Here are some numbered points:
[ 0.2  0.0 -1.0 -2.0 -1.8 -5.0 -2.0 -0.9] 0
[-0.1 -0.2 -1.1 -0.3 -0.5 -3.6 -1.7 -0.6] 1
[-0.1 -0.1  0.9 -1.2 -0.7 -0.5  3.3 -0.6] 2
[ 0.0 -0.3 -0.5  0.1 -0.1 -1.5 -3.8 -0.1] 3
[-0.1  0.0 -2.5 -0.5 -0.7 -3.2 -4.6 -0.7] 4
[-0.1 -0.2  2.2 -1.6 -0.9 -0.7  3.4 -0.3] 5
[-0.1  0.2  1.4 -1.0 -0.7 -1.7  1.6 -0.7] 6
[ 0.1  0.2  1.4  0.4  0.4 -0.3  2.5  0.5] 7
[-0.1 -0.2  1.5 -1.1 -0.6  0.3  3.7  0.1] 8
[ 0.2  0.1  0.5 -0.1  0.1 -0.5  0.5 -0.1] 9
[-0.2 -0.2  0.2  0.8  0.9 -0.3  0.9 -0.1] 10
[-0.1  0.2  0.1  1.6  1.0  1.4  0.1  0.6] 11
[ 0.0 -0.1 -1.0 -1.0 -1.1 -2.6 -1.7 -0.1] 12
[ 0.1  0.0 -1.6 -0.6 -0.8 -3.5 -3.9 -0.7] 13
[-0.1  0.1 -1.3  0.4  0.0 -1.9 -2.5  0.1] 14
[ 0.0  0.1  1.0 -1.4 -1.2 -1.4  1.8  0.1] 15
[0.0 0.1 1.1 1.5 1.6 5.0 2.9 0.7] 16
[ 0.0  0.0 -1.8 -1.8 -1.7 -2.3 -3.2 -1.3] 17
New points follow, each followed by the numbers of its three nearest points above by angle, seen from the average point of the numbered points, nearest first.
[ 0.0 -0.1  0.7 -0.2  0.2  2.1  3.0 -0.3] 16 9 8
[-0.2  0.0  0.2  0.4  0.1 -0.6 -1.5  0.1] 3 14 11
[-0.1  0.0  0.4 -0.5 -0.2  1.1  0.4 -0.4] 16 9 11
[-0.2 -0.2 -1.5  0.4  0.2 -1.2 -1.2 -0.2] 14 4 3
[0.0 0.0 1.1 1.9 1.9 4.8 3.8 0.7] 16 9 10
[-0.3 -0.1  1.8  2.1  2.1  4.8  3.5  0.6] 16 9 10
[-0.1 -0.1  1.6  0.5  0.5  4.2  3.0  0.7] 16 9 7
[0.1 0.2 0.1 0.4 0.4 2.7 0.8 0.3] 16 11 9
[ 0.2  0.3 -1.4  1.0  0.5  1.2 -1.2  0.6] 11 16 10
[ 0.2  0.2 -1.4 -0.2 -0.2  2.2 -1.9  0.2] 11 16 3
[ 0.0 -0.1  1.7  1.1  1.0  0.9  1.7  0.3] 9 16 10
[-0.3 -0.1  0.1  1.7  1.4  1.7 -1.4  0.4] 11 16 10
